One turn sends every row of this set to another row. A few are shown first. Where does it send the rows asked after them?
Z754: [  7  -1   4  15  -2   3  -1  11  -9  -3  -6 -18  -3   2  -3  -5   9   5
  13   6   4   4   9   4   8  -2   0  -4   2  -4   2  -2  -3  -9   0 -14
  -6   7  -2   3   4  -8   3   7  22 -10   1  20]
Z388: [  4  11  -6  -2  13   3   6   3   9  -5  23   2  -3  -5  -2  -2   4   4
  -9   5  -6  11   4  -2  -7  -4 -12  -3   5  -7 -11  -4  -8 -10  -2  -9
  -4   2  -3   9   7   8   5  -1  -2   4   1  -7]
Z385: [  1  10  -8  -1  12  10   1  -5   6 -11  11   7 -11  -7   9   3  11  11
 -11   0   2   1   3   0   6   4  -8   4   6  -4  -6   2  -2  -7   0 -14
 -11  -4 -10   5  -1  12   0   4  -4  -5   2  -4]
Z199: [ -2   1   6   2   5  -1   5   1 -12  12   1   1   6   7   4 -10   0 -11
   3 -19  14 -15   2   3  -3   1  10  -5   9   0   1  -5  -5   7 -21   0
  -7   2 -10   1  -3   0  11   1   9   5  -9  -3]
Z541: [  9 -12   4   3  10   3  -7  -1 -23   1  12   6 -21  -5   0 -15  11   1
  -3  -6  -7 -19  13  -4   6  -3   5   4  -2  -7  -4   4 -11   3  -4  -4
  -1  -5  -1  -2 -11 -13  -9   3  -3  -4  11   6]
Z53: [ -1   3   9   3   5   0   3   0 -12  12   0   2   4   7   2  -7   1  -9
  11 -22  15 -14   1   2  -6   0  11  -3  14  -3   2  -7  -7   6 -17   1
  -5   2 -12   2   2   1  14   1   8   5  -5  -2]
Z744: [  7 -16   5  -4  11   0  -8  -7 -19  -1   2   9 -17  -1  -2 -10  11   4
   1 -10  -9 -17   9  -4  10 -10   5  15  -1   4  -7   0 -15  -1  -2  -3
  -2 -10  -7  -5  -6  -9   4  -2  -5  -7   5   2]
Z151: [  2  10  -7  -2  10   9   0  -4   6 -10  11   5 -12  -7   9   5  11   9
 -14   1   3   0   5   1   6   4  -8   3   5  -4  -7   0  -2  -8  -1 -17
 -10  -2 -11   3  -4  10  -2   4  -1  -6   1  -3]
Z489: [  2   1  -2   1  13  12  -5  -2   0 -19   7  10 -21  -4   9   9   8  -2
  -3   0   4  -8   7  -9  -7   0   1   4   6   0 -10   3  -9  -3   4 -10
  -6  -4  -5  -3  -6   2   5   7 -14  -5   1  -1]
Z64: [  9 -11   7   9  -8  -1  -2  10   2  -5  -4 -20  -4  -9  -2  -2   5   3
   4   1   1   9   2   3  -1 -13   1  -2  11  -2   5 -11 -11  -6  -4  -6
  -3   9   1   3  11 -11   9   6  21  -2  -4  18]
Z745: [  6   4   0  -1   2   1  -5   5   2  -7  -4   6  -1   9  -8   6  -5  -4
  -2   7 -12  10   3   1  -3   5  -3  -7  -1 -13   9 -13 -15   2   0   7
  -6  -1   7  12  19   0 -21   3   9  -2  -6   3]
Z982: [ -2   1   5   5   6   3   7   1 -15  10   2   2   6   6   4 -12   1  -9
   5 -18  13 -17   1   3  -4   3   9  -6  12  -3   3  -2  -5   7 -21   3
  -9   0  -8   4  -1   3  11   1   7   7  -5  -3]
Z680: [  5   9  -6  -6  11   0   5   2  11  -5  22   2  -3  -4  -2   0   5   4
 -12   4  -5  13   4  -1  -6  -5 -11  -3   4  -3 -11  -6  -8 -10  -2 -11
  -3   3  -5   7   6   7   6  -1   0   2  -3  -6]
Z620: [ -1   1   7   3   2   0   4   1 -10  11   2   0   4   4   5  -8   1 -10
   2 -22  15 -15   1   2  -5   2  10  -6  14  -4   3  -6  -5   9 -21   1
  -5   4 -10   1  -2   0  10   3  10   6  -7  -1]
Z532: [  5   3  -1  -4   3   2  -9   1   1  -9 -13   8  -3  12  -2  11  -1   0
  -2   5  -8   6   4   3   7   8  -2   0  -4  -7   8 -11 -12   0   1   0
 -10  -6  -1   7  12   2 -21   2  11 -10  -9   4]
Z785: [  4   1   0  -2  13   3   0   5   5 -12  19   6 -13  -1  -2   4   2  -8
  -4   4  -3   4   7 -11 -20  -9  -1  -2   4   1 -15  -3 -14  -6   3  -7
   0   1   2   1   3  -2  11   2 -14   2  -4  -4]
Z468: [ -1   4   9   5   5  -1   2   2 -12  13   3   1   3   7   2  -8   2  -9
   7 -21  16 -15   3   2  -8   3  11  -7  13  -6   3  -6  -5   8 -19   0
  -4   4 -11   2   0  -1  10   3   9   6  -4   0]
Z374: [  6 -10   5  16  -3   6   1   8  -2  -9  -4 -16  -2 -11  -3  -9   3   6
  13   0  -2   7   0   2   0 -12  -1  -2  14  -6   7  -5 -10  -5  -1   3
  -5   4   3  12  21  -4  12   5  13   1   5  14]
Z729: [ 11  -6   3   0   9  -6   1  -5 -10   8  18   3  -6 -10 -13 -19   7  11
   1  -9 -15   0   6   1   6 -13  -5   6   7 -11  -1  -5 -13  -2  -7   3
   2  -2  -3  11  14  -1   4  -5   2   5  13  -1]
Z362: [ -2  -1   7   5   5   2   5   0 -11  10   0   2   4   3   4 -10   0  -9
   6 -22  15 -16   0   2  -4   1  10  -4  15  -3   4  -4  -6   8 -20   5
  -6   1 -10   4   3   3  12   2   7   7  -5  -3]
Z251: [ -2   3   7   2   7  -2   4   1 -13  13   1   1   6  11   2  -9   1 -11
   9 -19  14 -14   3   2  -5   2   9  -4  10   0   0  -5  -6   5 -20   0
  -6   1 -12   1   0   0  14   0   9   3  -8  -2]
Z422: [  3 -11   0  16   3  12   3  13 -17  -9  -6 -16  -5   1   4 -12   4  -4
   9  11   1  -7   7   2   5  -1   2  -8  -4   2   0   6  -6  -7  -4  -8
 -13  -1   7   2  -3 -11   0   5  11  -8   0  18]
Z561: [  5  -4   1  -1   3   3  -9   6  -1 -12  -7   8  -8  10  -5   8  -6 -12
  -3   7 -10   4   4  -3  -9   2   3  -7  -3  -8   7 -12 -19   5   1   8
  -5  -1  10   6  13  -6 -19   4   3  -3  -9   5]
Z483: [  5 -23   4   6  -4   5   2  11  -3 -12  -9 -16  -4  -8   4  -7  -1  -7
  -1   4  -3   0  -1   0  -1 -15   4   0   5  11   1  -5 -15  -5  -5  -1
  -8   1   6  -1   4 -13  12   3  11  -1 -10  12]
Z679: [  2  -3  -1   1   6   9  -9   1  -5 -16 -15  12  -8  11   0   8  -4  -7
   2   6  -8  -2   4  -2   1   8   2  -1  -3  -5   9  -6 -14   3   2   6
 -11  -9   6   7  11  -1 -20   4   1  -7  -6   4]
Z258: [ 12  -7   5  -8   4 -14  -3   0  -6  12  19  -1  -8  -7 -11 -13  10   9
 -10  -9 -13   3   9   2   6 -13  -2   4   2  -7  -5 -11 -14  -2  -8  -5
   5   5  -6   1   3  -9   0  -3  11   2   3   2]
Z160: [ 10 -19   8  -8   7  -9  -5  -1 -11   3  13   4 -14  -4  -8 -11   6  -3
  -5  -9 -13  -7   8  -6  -3 -18   5   8   1   3  -8  -9 -20   0  -5   1
   5  -2   0  -5  -2 -16   7  -4  -2   2   0   1]
Z751: [ 11 -13   5   2  11  -1  -2   2 -18   1  19   4 -15  -8  -9 -20   5  -2
  -2  -7 -14 -10   8  -6  -5 -13   3   0   3  -8  -5  -2 -18   3  -5   6
   4  -2   6   4   3 -11   0   0  -6   7  11   2]
Z229: [  3   2  -2   2  12  12  -5   1   0 -18  10   9 -21  -5   9   8   9  -4
  -6   2   4  -8   7 -10  -9   1   2   1   5  -1 -10   3  -7  -2   5 -10
  -5  -2  -4  -3 -10   0   1   8 -13  -5   1   1]
Z499: [  4   3  -1   0  13   6   0   7   3 -13  21   6 -13  -3  -3   3   2  -8
  -5   4  -3   3   7 -12 -22  -7  -2  -4   6  -3 -14  -2 -14  -5   3  -5
   0   3   3   1   2  -2   8   4 -13   3   0  -2]
Z145: [ -1   6   7   6   7   1   4   3 -15  14   3   1   6   9   1 -12   1 -11
   9 -17  15 -15   3   2  -6   4   8  -8  10  -5   1  -3  -4   5 -20   1
  -6   2  -9   4  -1   1  10   2   8   6  -4  -2]
Z787: [ 11  -3   2  -2   5  -5  -5  -4 -14   9  13   1 -14  -5  -3 -12  16  14
  -6  -8  -7  -7  12   3  16  -1  -1   5  -1 -11  -2  -3  -5  -1  -6 -12
  -1   0  -9   0  -7  -6  -9   1  11  -7   9   6]
Z441: [  4 -18   2  15  -2  12   6  12  -9 -15  -3 -15  -4 -11   4 -15  -2  -6
   2   6  -3  -2   0   0  -3 -10   3  -7   7   0   3   1 -13  -2  -7   5
 -10   1  12   7   8 -11   5   6   7   4   0  14]
Z14: [  4  -4   1  -2   3   5 -10   2  -3 -15 -14   9  -9  13   1  11  -2  -8
  -3   6  -7  -1   5  -2   0   8   3  -2  -5  -5   8  -9 -14   4   3   3
  -9  -6   4   3   6  -5 -22   5   4  -9  -9   6]
Z690: [  4   5  -3   1   5   6  -7   0  -1 -10 -11   8  -3  11  -2   7  -1  -1
   1   6  -8   4   4   3   6  10  -3  -3  -2 -11  11  -8 -10   1   1   3
 -11  -6   2  11  15   3 -24   4   8  -8  -4   5]
Z724: [  7  -4   1  -2  11  -1  -3 -10 -15   6   6   7 -10  -5  -5 -13  12  16
   4 -11 -10  -9   8   3  21  -6  -4  15   3  -4  -2   0  -9  -4  -3  -4
  -3  -9 -13   5   4   1   2  -3   2  -5  12   0]
Z643: [  2 -16   0  11   4   9   2   8 -12 -11 -15 -12  -2   4   4  -7   2  -2
  13   8  -1  -5   5   2  10  -7   1   3  -3  13  -2   4 -10 -10  -2  -7
 -12  -6   1   0   2  -9  12   1   9 -11  -7  12]
Z522: [  5   1   0  -4   3  -1  -6   2   5  -7  -7   7   0  11  -8   8  -5  -3
   0   4 -13  11   2   2  -1   1  -4  -2  -1  -7   9 -14 -17   0   1   7
  -6  -3   3  10  21   1 -15   1   9  -4  -9   2]
Z647: [  4  -5   2  -2   5   3  -8   3   0 -14 -10  10  -5  11  -6   8  -7 -11
   2   5 -12   4   2  -4  -7   1   1  -2   0  -5   7 -11 -20   3   2  11
  -5  -6   9   8  18  -3 -15   2   1  -3 -10   2]
Z796: [  4  -4   3  15   3   7   1   6  -9  -7 -11 -13   0   2  -3  -5   6   8
  22   2   1   4   5   5  11  -6  -2   4   5   1   2   0  -5 -11   2  -9
  -8  -1  -5   8  14  -2  12   2  15 -10   3  14]

Z647 turns into Z745
Z754 turns into Z643
Z541 turns into Z160
Where do these go?
Z251 turns into Z982
Z489 turns into Z499

